Each row is where one point has got to under a steady rotation. How many steps took it there?
The counts run from 0 to 352.
[ 16 -11   5 -30 -11  -4   1  10 -21   1   2  -3  -6  -3  12  12   1  -2
  -3  -7  15  -3   3 -18   7 -22  -4   8  14  19  -4   0 -10 -26  -9 -15
 -21 -10   9 -16  14  -1  -2 -13  -3  15 -18  -3  -7   0 -13   7 -10  -8
 -15   2 -12   1  18 -19   6  -3  10  -7   5  10  13  -9   5  -5   2 -26
   4   9  -8  19 -13  26 -22  -8   4  -4  -7  -6   1  -6  -9 -26  -7  -8]
104
[ 22  -7   8 -10  -1 -10   0   9   1   6   9 -15  29   1  -5  -8  14  11
 -11  -3 -11  15  -2   1  -3 -19  -1  -1  16  -9   0   4  20 -28  10 -27
   0 -13  -6 -18 -14 -20   0 -11  -6   1  -4  11 -17  -8  -6  10 -19 -16
 -12  -2  -2   0  -1 -13   5 -10  -1   8   3  -6  21  17  14   2   5  -2
  -2  -3  12  -3  16  14   1   8   3   9 -17  -4  -9  -4   0  -1  32   1]
110
[  0   7   7   8   6 -25 -21   4  -2   6 -10   7  -1  -6  21  -9  13   8
  -6 -14  -6   7  18 -10 -26   1   0  13   1  -5  -5   7  14  -9   1  10
  27   9  -7   4 -18   4 -15   5   0  12  14  -2  -9  20  28 -15  -1 -16
   4   9 -16  15  -4  13  19  13   4 -11 -13  15   6  24 -15  -5  33  -9
  -5  17  15  -2  -5  12  -7  15  11   4  -3   7   6 -13 -13  -1  18   1]
138
[ -9   3   6  -9  -3 -15  -5   1 -11  10  -8  -3  21  11  18 -30   2  -6
  -3 -10  -1  -7  20  -2 -10   9  -8  11  -1  29  11  -8  -6  -7  -6  14
   3 -15 -23   9   6  -6   0  -2  12   4   3  -5   1  36  -5 -27  -1   9
 -20 -12   3  12  14   6   1   3 -16  -3  -3 -16 -13  10 -12   1  -8  -5
  10   3   4  11  -9   7 -24  -2 -15 -13  -1   2  12   3 -17  -7  -3  -9]
144
[  4   6  -2   6 -12 -22 -28   9  -1  11   4   9 -16 -25   6  -4  19  -7
   5  -5  -6   7  17   2 -30  15 -28   2 -18 -15   4  -7  -3  16   3  -6
  14  18  13   6   1  14  -6 -12 -18 -11  28 -18  21 -19   1   0   5 -21
  -4  18  -4   4  -1   1   4   5  12  13  -6  13  -2   3  -7   7   7   7
  11  14  -8 -13  10  -1   3  27   3   4  14  13   3 -13  -1 -14   0   2]
232
[-13   3  18  11  -7  -5  -2   4 -16  -9 -15  -4  21  12  19  -2 -17  10
  -1  -4  13  -5  -9   0  -5  15 -31   9  -6   6  -5   0 -20 -10 -13   1
  -1 -16 -15  16   3  10  -8   2   7  12  -2 -20   8  35  -8 -25  -7   3
 -20  -4  20 -13  -9 -12 -18  12   6  -2  -8 -10 -21   9  -2   8 -16  -2
  10  12  -5   1  -6  11  12  -3 -14 -13  20   9  10  -7  -1   0 -12 -21]
322
[-21   4  13   0  -2   8   8  -7  10  -2  34   2  15   0 -14   8 -19  19
 -22   7   4   5  -1   7 -12   5 -35  -5  -2   4  15 -11   4   3  -6  -1
  22   5  -1 -11   5 -20   3  -6 -30  -8   5 -15   4  10 -15 -18   3  -5
  -9 -10   4 -16 -17  -9   6 -23   3  14  13 -16 -17   3  13   9   1   6
   5 -10   0   0  13 -13   3 -12   4 -13   1   6  -3 -11   7  25   1 -18]
59
[ 10   2  -7  -8 -14  -3   2  -8 -22  15   2 -23   0   5 -19   1   5  -7
 -15  -6  -1   8  -9   3  -2   3   3  11  -6  -3   8  -5  -5 -45  26  -5
  -2 -28   5   1  -5 -32  10  -8   5   8  -9  10 -17 -13   2 -14   4 -17
 -21  -9  -3  -3   2   4  10  -4 -12   4  12  -2  13   7   6   5   9  -6
  -2  12   7  23   5  36   0  -6  -5   2 -10  -4 -10 -15   7 -15  -6  -2]
114
[ -6   7  20  21 -16 -12   7 -20  26  11  16   7  -4  -1 -12  20  -5  17
 -10  16  -4  24 -11   1  -3  -2 -12  11   3 -29   7   4   8 -16   0 -18
  16  17  16 -18  -6   3 -17  -4  -8  11  22 -25   5  -4  -3 -22 -10 -10
  -5  -2  -4   2  -1 -25   3  -8   6   6  -1  -6 -16 -15   4  -2  12   4
  -1   9  -7 -12  10   7  -4 -20   9 -12   2  -9 -10  -4   1  19  -8 -10]
70
[  2   8  11  20  -3 -14 -18  10 -15 -16  -7   3   0   4   7  13 -24   8
   7  20   4   2 -13 -13   2  16 -22  16   2   8 -14  19   9   1   4  -7
   9  -5 -16  -7 -11  25 -10  -3   7   8   5 -11   7  27   4 -17   2  -7
 -16  11  -1  -7 -21   0  12  12  28   3 -12  -5  -5  15  -6   9 -20   6
   9   8 -13  -4  -4 -25  13  -1  -4  -2  13  11   9  -9  -8  -2   8 -19]
324
[ 23 -20   9 -21  -5  -1  -2  13   4   1  -6  -6 -10   6   3   9  -1  -8
   8   8  14  13  34  -4 -18 -19 -20  -2   3  26   7   9  -7   8   1  -7
 -25 -10  -4 -13  17  10 -18  -7 -13   7  -4 -12  13 -19 -13  18 -14   3
 -31  -4   2  10  24 -26   7  -3   6   4 -15 -14   1 -10  17   5 -15  -2
  16   7 -11   3  18   5   1   1  -5   1   4  -6 -20   2 -11  -4  -6   0]
93
[ -2  10   8  22   2 -20  11   9   6   5  14  18  -4  16   7  22  -8  -1
  11   4 -11 -12   4  11  -3   8   6 -10   3  -4 -24  10  -3  -1 -17   0
  11  -8  14  36   0   6   0   9   8   9  10   5  -5   7 -11  18   6 -13
   7 -10   6 -20 -10   0  21  16   7  -1 -25 -17  13  11  -8  -9 -14  -1
 -17   6  -3 -18  -2  -7 -16   6  -2   1  15   8  -3  -4  -2  10  -7  33]
181
[  2  21   0  -7 -29 -11   3  -1   7  11  14   9  -4  -9   2 -12  18  11
   1   3  -8 -10  11   2  -7   6 -20  -5 -16 -15   4  -7 -22  -4  -5 -11
  17  10  19  -2  12 -12  15  -5  -4 -19  22 -18  -5  -1 -18 -13   7   3
   7  18  -6 -18   3 -13 -10   6  12  11  11  -4  12  16 -18   0  -1   0
  -4   8  -7 -11 -14  22  -3  -4   1 -13   2   4   7  -9  29 -20 -12  -1]
224
[-17   8  11  16 -15 -14   5   0 -13   3  -1   0   5  12   7   7 -18   8
   3  13   8  11  11   5 -17  10   1  -7 -12  -9 -26  17 -17  -7  -6  11
   4  -7  12  10  14  15  -6   9   4  28   5  -2  14  16   6  -4  -2  -1
  -4  -4   6 -11  27 -17  19  20   1  -6 -11   1 -13 -17  -5  -5  -8 -12
   2  10  -7  -5  -4  15   1 -14 -20 -18  38  14   3 -11  -7 -11 -20   1]
333
[-17  -1  22  -3  -5 -11  -6   0  21   6  15  -2   8 -13   9  -4   0  10
  -1  -7  -1   9   8  13 -15  11 -14  -3   0 -37  -9 -25 -21   2  -9 -17
  21  10  15   6   0  -1   1  -7 -10 -15  32  -9  12 -10 -11  -9 -15 -26
  19  13  -3 -16   0 -19 -11  15  14 -11  10   2   8   2  -7  -4  14  -1
  -2  17  -4 -15   0  13  -2  18   9   2  -6   7  12 -20   4  11   7  -7]
221
[-19   6  19   7 -13  -5   7 -20  -3  13  -4   3   6   7   7  -9 -19  14
 -16  -5 -13  10  -5 -15   4  13 -22  -8 -13  11   5  -6   1 -10 -15   0
   7  16  -1 -13  -3 -12   8   8  -1  17 -12 -15  -8  37  10 -15   1  16
  -1  -2 -15  -6  -4  -1  17   0 -12 -18  -7 -11  14   6  -7   0  20 -11
  -6   3 -14   5  -9  14  -9 -15  -3 -26   1  -5  -4   2   9 -11 -16 -14]
307
[ -5 -13  -5  18 -10 -15   7   2  -1   8  12  21   7  17  -1  -9  -4  -8
  -9  -7 -10 -29  11  -8  19  10  27  -8  -8  12  -6  -8   0  -2  -3  14
  -7  -5   9  20   4 -18  17   4  -7   5  -6   9   4   5 -19   6 -10   8
   3 -39  -5   1  23  -6  14  -5 -15   9  -7 -14   0  15   3  -7 -20 -12
  -3   1 -18  -6 -16 -13 -20 -13 -13  -5  12  13   1   8  -2   5 -18  22]
6
[  8 -24   2   2  -2   2 -14   9  -4   8 -12  10 -14 -21  -2  12  -8 -19
   0  14  -3 -14   7 -22  30  -7  21   3  20   5 -11  -6   4 -14 -11   0
  -2  -8  11  -3 -17  10   2   7   3  18 -24   4   8   4  -3   4  -6  -6
  10  -5 -21   9  -2  -6  12   6   2  -9  -3  -7   7   9  -1 -11  -4  -4
  14  24 -17 -12   1 -32 -28  -3   6  11   8  -6 -16  -7 -18  11   6   1]
11
[ -8 -16  10   6   1  -8  10  -1 -27  -2  -7   2  14  -4  10  -8 -15   7
  -8 -24 -16   6  15  -6   2   5 -23  -2 -15  22  15 -17  12   0  -1   1
  -6  -1 -25   0   4  -2  -4  -1 -16   0 -21 -15   2  20 -13  14  -1   2
  -7 -23  -8 -17  -9  -1   5   4   1 -27  -6   6  15  14 -15  -2   4  -6
  28  -7   3   6  10  -4 -16  20   8  -6  -7 -11   6   1 -18  -4   6 -23]
297
[  2 -11   3   7 -11   2 -20   1   4  15 -13   6 -12 -13  -2  10   0  -3
  -3   4   1 -10   5 -23  27   1  17  -9  13   1  -7   0  19 -26   6   5
  -4  -4  18 -12 -21  13  12  18   8  18 -28  12  12 -11  11   5  -7 -14
  11 -13 -20  18   3   0  12   2 -10  -7  -7 -16   6   1   1 -12  -2  -1
  16  27 -22  -4  -9 -22 -12 -11   0  17  20  -7 -21  -6  -9   2 -10  13]
12
[-10  -1  15  -1  -3  -8  -6   5  10  -3  -2   1  21  -1  11  -2   2  -6
   6  36   4  15  12   7  -2 -15 -17 -15   4   4 -11  18  14  -7 -18  -7
 -15   1 -13 -17   6  23 -10  10 -13  16 -12  -2  -3   4  14  -3 -22   2
  -3   0   1  18   7 -11   6  10  -1 -10 -10 -24  -5 -23  20  -1 -12   1
  -3 -18 -17   9  18 -17  -4  -3  -9 -10  21   4  -9   8 -16 -11  -3  -6]
339
[-20  -3  11  -4  -8   6 -19  -2  10   0   5  -8  -4 -24   5  -7  -8  14
  -9   7  15   7  13  -6  -2  -6 -53 -11   2   0   3  -8  12 -15  -1   0
  15 -10  -9 -18   1  18  12   9 -17  -6 -13 -15  15   5   1 -14   8 -17
  -7   6  -6   0 -22 -13 -24  -5  -2  -8  10  -5  -9  -9 -11   7  13   1
  21  -3 -12  10  12 -14   0   0   6   5  10  -5  14  -2  -4  -1   1 -22]
52
[-14 -16   0  -2   1 -20  -2   1 -13  -5  -4  12   3  12 -15  17 -13 -24
  13   5   8  -8 -16  18   4 -17  -8   5  25   0  -6  10  -5  -6  -2  -6
   0 -28  -9  18  15   6   3 -30  -2  11  -3   0  -1 -16 -11  10 -18 -25
 -18   7   2  15  -1   8   9  14   2   6   2  -4   4 -10   6   1 -15   1
   6  -7 -10  16  14   0 -13  15 -11   4  25   9   0  -5   2 -20  -5   2]
352
[ -7   0  14  -1   1 -20   1   7   4 -15   0   6  12  -2   6  -4 -10  -2
  10  39   1   7  10   8   9 -23 -15 -11  -1   0 -23  18   5  19 -21   1
  -6   5 -19  -6   9  22  -9  -8 -20  11  -5   0 -10   9   5  -1 -24   9
   8  21   0  12  -3 -13  17  10   5  -8  -5 -15  -9 -16   8  -1 -17   1
  -5 -13 -14   1  10 -26 -16   6 -16 -15  20  21 -10   0 -20 -12  -2 -16]
338
[-13 -12  -8  11  -5 -13  23  -5   4   4  12  -1  13  19   0  10 -11   7
  14  20   3 -25   3  28   8   7   5 -14 -11  -5 -11  14  -9  -6 -25  -1
 -13 -13  -2  21  19   3   4  20  14   1 -14   4  -9  11 -21   8  -5  -8
  -2 -19  12 -23  12 -14  -1  14  -6  -3  -4 -20  21   2 -10  -9 -22   2
  -4 -12  -7   7   3  -1 -10  -8 -28  -7  23   7   0   2   1  14 -17  12]
184
[ -7   5 -11  14 -15 -16 -21  -1  11   8  27   2 -16 -16  -9   4  18  -4
   3  -1  -4   7  14  15 -32  13 -11   0 -21 -16   3  -1  18  11  12   0
  14  12   5  -4  -5   8 -11  -1 -18 -15  30  -4   5 -25   2 -21   1 -31
  -8   7 -10  -4  -9  -9   0  -3  10  25   5   5  -9  10   3   9   7  15
   8  -3  -2 -12  22  -2  11  13   0  10  18  22  -6  -8  -4   1   3   5]
233
[ -3 -14  -4  -6  -5  -7 -10   5  -6   3  16   5 -25   2  10   4  -1  -9
  -4  -4   8  -8  19 -13 -21  15 -17  13 -13   8   5 -19 -29  10 -15   6
   0   3  10  11  23  -2 -23  -8 -17   1  15 -15  26  -7  -8 -19   7  -3
 -22  -2  -1  -1  20  -4   6   1   5  21   2   4 -23 -14  -2   1 -11  -6
   7  21  -7   1  -5  17 -19  -7  -1  -8   1  13  15 -10 -12  -9 -18  -9]
239
[-20  19  16  24   1 -26  -5  -1  -5  -3  -6   9  11   2   1  13  -6  17
 -10  -8  -8   5 -14   7  -4 -10 -16   3   5 -16  -2   0   3 -11 -10   0
  25  11  -7   7 -13  15  -6   0 -11  14  12 -26  -8  28  14  -8  -6 -23
  -4   1   0   3 -31  -2  12  10  19  -2   1   5   0  22 -14  -2  27  -3
  -2   6  15  -6   8   1   1   9  15 -13  17   5   4   4   3  -1  17  -9]
316
[ 24 -26 -10  -4   2  -2   1   4 -22  -9 -20  -4 -31  -6  -3  14  -7 -28
   6  -3  -1 -24   6 -12  15 -12  15  18 -15  13   5  -3   1   4  -1  -3
 -20  -8 -11   4  -1 -17  -7   5 -15  -2  -5  -1 -10 -21 -19  -2 -20   1
 -24   1  -8   8   2   1  16  -3  -8   7  -3 -20   4  13   2   1 -14   6
   2  21  -7   0  -3 -15  -3   7  -9  12   0  -1 -36  -1  -8  12 -10 -15]
269
[ 16 -13   3 -27  -4  -4  10   7  -5   2   8 -25   3   1   7   9  -1   0
 -16   6  13   1  -7  -7   5 -18   0   8   9  13   0   6  -1 -38  -8 -20
 -23 -11   1 -24   4 -17  -7  -8  -9  16 -22   5 -15  -1 -11 -14 -15 -12
 -24  -2   4   4  18 -16   5  -2   5   1  16  -1   6 -13  19   6  -3 -15
  -2   5  -6  22  -4  22 -17 -21  -5   3 -11  -5  -8  -6  -9 -20  -3 -16]
103
[-17 -12   0   2   0 -17  12  -2 -20   5 -30  23  -8  -7 -17  -2 -28   5
  -5 -31  -5  12  17  -8 -12   0 -10   1  -4   7   0  -6  16   8   7  25
  19 -10  -6   4  -5   4   8  11 -11  15  -2  -8  -2   1   0   8   0 -13
   5  -3 -25   6  -2   8  20   1 -17 -24  -3   5   2  -1  -9 -17  16   4
  24  11  13  -7   3   5  10  15  11  -3  12 -16  -4 -15  -8  12   2  -2]
301
[ 11   1 -13  18  -5 -10  -1   0   1  20  19   8   2  13  -8  -2  -1  -4
 -14  -2  -2 -25   7 -13  12  18  21 -10  -4  15  -8   5  16 -13  10   9
   2  -7  16   9  -5 -11  12   9   5   7   0  17   1  15 -11  -4   2  -1
   0 -30  -2  -1  16  -5  23  -5  -8  20   0 -18   5  16   9  -3 -23  -7
  -9   7 -10  -7 -11 -19 -10 -21 -13  -6  12  14  -1   0   0   2 -12  25]
5
[ -9  -5   6   5 -10  11 -13 -14   0  16   2  -4  -6  -4  -1   5   2   3
  -7  17  -3 -17  -6  -1  18  -9  -1 -12  -4  -8   8 -14  -5 -38 -24  -4
   0  -7  13  -2 -14 -21  13  18  -3   4 -21   3 -13  10  11  -9   6   1
  -2 -10  -2   0 -26  -3  14   7 -25  -5  -7 -30   2   9  -9  -4  10 -12
 -22  18 -14  14   6 -14 -27 -14   0  -2   0   5 -22  -5   3  13  -7   0]
19
[-13  -3   5 -14   3  -4   7   4  -6  -5 -38   4   6  -5   9  -9 -15   3
  -6 -16   7  -2   1  -6  10  -9 -17   9  17  16   1   2  -2  -5  -2   1
   3   1 -22 -18  -1  13   9   7  -2  15  -5 -25 -12  29  -3  -6 -23   4
  -5   9  -5   8  -4   3 -19  -5   1 -14  11 -16   4  14   0  -3  13 -10
  17  -4  -4   3 -17   9  25   0  -2 -11  26 -22  -4  -2  15  -5  -5 -21]
311
[ 16  -5 -21   3 -18   0 -15   5  -7   9  -7  -3  -9 -12 -18   7  16 -10
  -7  -8   5 -10   0  -8  12 -12  14   6  11  -9   5   2  15 -38  19 -10
  -2 -11  -2 -14 -11   4  -7   5 -13  -3  -3  -8  -4 -28 -12  -4 -11 -24
 -21 -23  -1  25  -1  -9 -11  -7  -5  16  11   2 -17  11  10   5   6   4
  14  11  -4   5  14  -6   5   1   4  13  21   2 -19   2   0  -5   2   0]
259
[-17  -1  -4   2 -14   9 -10 -15 -10  21   0   1  -8   2   5   2   0   0
   4   1   1 -26  -6  -5  22  -7  -4 -19  -3  -1   7 -20 -18 -39 -21  -4
  -8 -11  15   9  -4 -19  22  19  11   7 -33  -4  -7   4   5  -3   2  -4
  -3 -16   1   2 -17   1  -9   8 -24   1  -1 -20   7   5 -10  -7  17 -20
 -13  18 -14  17  -3   6 -21 -12  -6  -1  13   7 -12  -1  11  -1 -16   3]
20
[ -3   3 -17   9 -15  -8  -8   2  16  15  30  -2   0  -7 -11  -4  27  11
  -3  -4  -3  -1  12  19 -29  14 -17  -3 -13 -13  14   0   2   4  13  -1
   5  13   4  -9  11  -3 -10   2  -7 -21  25 -17   9 -17  -8 -17  -5 -23
  -8 -10  -3  -6   6  -8  -7 -12   5  23   8  -8  -4  12  10   5   8   4
   4  -6  -1  -9  21   2  17  -7  -3  -7   3   5  -6   1   4   1   0   8]
234
[ 22   3  -7  -7  -4 -19  13   6  13   7  22  -5  -9   3 -14  11  -6   1
 -14   5   3   6   7   4 -11 -22   9   1 -10   5 -18  20  17   5  -2  -8
  -3  -2  15 -15   3 -21  -5  -8 -19   6   6  13 -19 -18 -10  -3 -19  -4
  -6   8 -10  -5  12 -15  37 -26  -7  18  12  -6  20   2  25  -5   2  -8
 -21  -4  -1   3   0  11   5  -8   6  -2   0   1 -21  -5   6  -4   3  14]
99
[-12  -2 -12  -7 -24  -8  -5  -8  12  -3  17 -10  -5 -11   5  -9  12  -6
  10  28  -8 -13  13  11  -1   1  -8   9 -18 -12  13  -9  -8  -1  -1  -7
  12   6  -8 -11   6  -7  15   4 -11 -24  27  -8 -13  -4  -8 -40 -13  -6
  -3  32  -6   1   0  -5 -14  -1  -4   9  26  -7  -3   4 -18  11  -5  12
  -3   1  -1   8  -4 -11   6  -8 -22  -2   6  14  -2  -5  15 -16  -8 -20]
226
[-11 -19   2  -8   2  -9  18   1  -4 -18   7   1   6   6   3   6 -15   1
  16  31   4 -30   4  19   6  -2   3  -6   2   2 -18  11 -15   2 -24  -1
  -8 -15  -5  15  15   3  -2   6   4   1 -16   7  -9  14 -20   6 -13   3
   6  -3   8 -28  -3 -15   5  13   3 -15   3 -21  14  -4 -14  -7 -34   7
  -6  -5   5   3  -2 -29 -22  -1 -16  -7  11   1   4   4  -8  16  -7  -1]
185
[ 19  -4  -9  -8   7 -15   2  11  -4   5 -14  -3   4   2  13 -12  10  14
  -9 -26 -16 -11  30   7  -3 -24  -2  -5  -1  11   6   8  27  -1  -8  -1
  -5  -8 -19 -10  -4   7   4  16  -7  -3 -11  -2 -25   3  -7  20 -16  -6
 -11  -8  -7   0 -12  -9  -8  -9  -1 -23  -6   3  25  21 -19 -11   5  -9
  -6 -10  19   3 -13   5 -10  18  11   5  -3 -10   2  21   3   4  16   8]
286
[  2  -1 -16   7   6 -28  -5   7 -15   1 -14  22  13  -6  -9 -12  -9  -7
 -10 -13 -10  -9  14 -15  -2  20   5  12   8  17 -11  16  30  12  21  26
  22 -13  -7   2 -15  15  -4 -11  -7  10  11   3  -2  27   7 -10  -1 -16
   2 -14 -16  11   2  10  19   0   6  -1  -4   6   1  28   1  -3 -11   8
  19  -1   0 -13  -4 -27   3  15  -4   2  24   5   5  -6 -10   1  19  -1]
149
[  9   2  12  23  15   2 -10   9  17  -5   6   4   5   9  -1  20 -13  21
  10   9  11   2 -11   3  -2  10  -6  -2   9  -4 -20  16   3 -16 -14 -12
   2 -14  13  13 -21  17  -9  15  17  16  -5  10   7  13   2   3   3 -28
  -3 -15  12 -10  -3  -6   8   6   8  -2 -20 -20   7  20   6 -10 -22   2
  -3  16   7  -9  11 -21   8   3   0  15  10   4  -3  -4 -17  27  10  19]
179
